In the rows, zero is written as 128.
Which row each row swaps with, under one turn or mirror:
z_196: [138 112 120 121 106 130 123 150 132 134 153 143  98 101 159 152  96 132
 131]
z_900: [116 132  91 135 114 115 121 146 139 160 134 144  96 111 166 129 163 127
 141]
z_536: [110 111 129 128 131 127 115 136 171 117 134 112  95 102 146 118 132 111
 117]
z_263: [111 135 123 129 113 116 126 130 152 135 140 143 112 146 157 117 120 158
 139]
z_190: [124 128 125 140 136 125 126 139 144  85 116 140  97 113 154 121 143 114
 126]
z_145: [125 147 139 130  85 111 125 164 147 124 152 138  98 116 136 151 134 126
 128]
z_967: [139 112 100 154 126 128 114 133 153 135 148 128  78 109 141 109 157 110
 154]
z_448: [115 129  96 148 100 112 123 130 159 119 137 135 104 122 145 133 141 136
 180]
z_960: [114 144 140 124 120 111 106  99 121 121 148 132 100 109 166 133 136 116
 146]
z_255: [122 116  93 120 121 129 106 147 138 131 126 125 106 137 126 154 137 128
 153]
z_446: [129 133 131 112 128 108 112 129 162 143 145 142  96 117 132 106 111  93
 150]
z_367: [128 128 109 125 121 135 136 144 156 109 133 118 115 112 175 104 117 127
 128]
z_792: [144 150 112 139 115 118 113 105 138 110 139 106  89 125 154 127 107 132
 129]
z_965: [125 123 109 143 113 144 103 150 137 136 153 132 100  92 127 141 159 108
 144]
z_817: [160 137 114 130 122 120 121 142 143 119 138 129  99 104 112 162 123 110
 140]
z_936: [160 148 116 127 123 112  99 125 163 145 143 120  94 136 157 117 117 115
 131]
z_913: [120 135 108 137 121 121 121 124 152 146 124 125 114 111 136 112 123 122
  94]
z_601: [147 113 110 143 129 147 115 120 137 119 153 124  97 120 142 105 112 120
 148]
z_611: [126 129 158 129 128 111 118 109 140 148 134 140 101 124 130 135 129 115
 130]
z_990: [138 136 126 123 123 121 128 104 122 141 133 138 118 132 142 119 129 123
 166]
z_605: [120 101 124 128 136 108 120 140 150 135 128 131  79  90 167 127 118 123
 155]
z_714: [116 143 104 143 121 125  96 128 111 146 129 146 103 110 131 140 117 110
 159]
z_473: [110 137  88 128 103 121 124 124 159 163 151 134 112 124 153 137 136 118
 122]
z_800: [150 149 145 139 110 128 116 127 125 120 142 146  95 110 172 121 135  97
 130]
z_966: [128 144 127 134  73 101 114 139 149 107 127 125 107 114 157 144 127 108
 153]
z_151: [121 131 135 135 112 113 137 140 123 144 163 147  90  96 138 137 103 114
 128]
z_682: [140 144 118 123 134 158 108 144 140 122 116 136 100 113 169 139 137 104
 129]
z_962: [146 125 102 128 101 107 142 150 171 125 130 131  84 128 147 105 125 111
 139]
z_101: [133 148 136 143  96  98 133 137 150 142 152 132  84 132 160 125 133 141
 121]
z_767: [141 132 113 159 112 139 100 140 134 135 116 146 115  97 164 141 147 104
 146]
z_425: [102 132 132 125 109 113 121 147 147 100 133 143 100 113 178 153 123 123
 144]
z_602: [124 128 111 139 141 122 118 123 160 126 124 166  97 113 163 121 131 138
 162]
z_525: [132 126 115 148 126 137 106 118 110 111 127 128 101 114 143 155 137 105
 144]
z_327: [135 131 125 137 131 102 118 128 123 137 111 106  85 133 141 143 125 131
 126]
z_478: [115 138 107 117 118 117 113 147 164 142 149 136 112  88 155 162 135 135
 138]
z_67: [132 142 129 142  91  90  96 140 140 116 147 152  87 113 137 139 117 133
 152]
z_915: [141 136 102 137 111 122 117 114 137 178 143 135  98 118 160 119 139 120
 136]
z_654: [113 136 123 109  88 115 133 107 141 115 123 139  97 105 144 144 126 119
 153]
z_795: [136 135 126 134  92 116 129 145 121 142 165 129  89  92 130 139 120 111
 129]
z_15: [104 135 112 134  99 114 119 121 148 108 121 132 104 112 154 116 167 114
 145]
z_727: [131 130  96 162 120 129  79 151 142 121 133 136  96  98 149 132 141 130
 129]
z_173: [161 148 118 165 113 138 116 141 134 128 150 132  98 118 170 140 113 130
 135]
z_409: [161 134 112 133  93 105 137 149 130 121 150 123  74 118 145 126 122 101
 138]
z_80: [111 137 105 132 122 122 117 178 149 142 137 135 100 119 131 132 159 117
 140]
z_197: [109 141 105 137 106 117 118 167 145 107 126 133  95 109 154 131  95 117
 128]
z_901: [138 115  98 139 110 108 127 111 170 140 126 150 101 102 142 109 130 134
 135]
z_877: [155 128 106 132 113 124 137 142 159 132 151 149  92 128 131 126 113  87
 136]
z_660: [101 134  99 131 136 124 115 160 146 130 135 115  97 128 125 131 146 110
 135]

z_197 is swapped with z_714
z_605 is swapped with z_327
z_196 is swapped with z_255
z_145 is swapped with z_965
z_478 is swapped with z_817

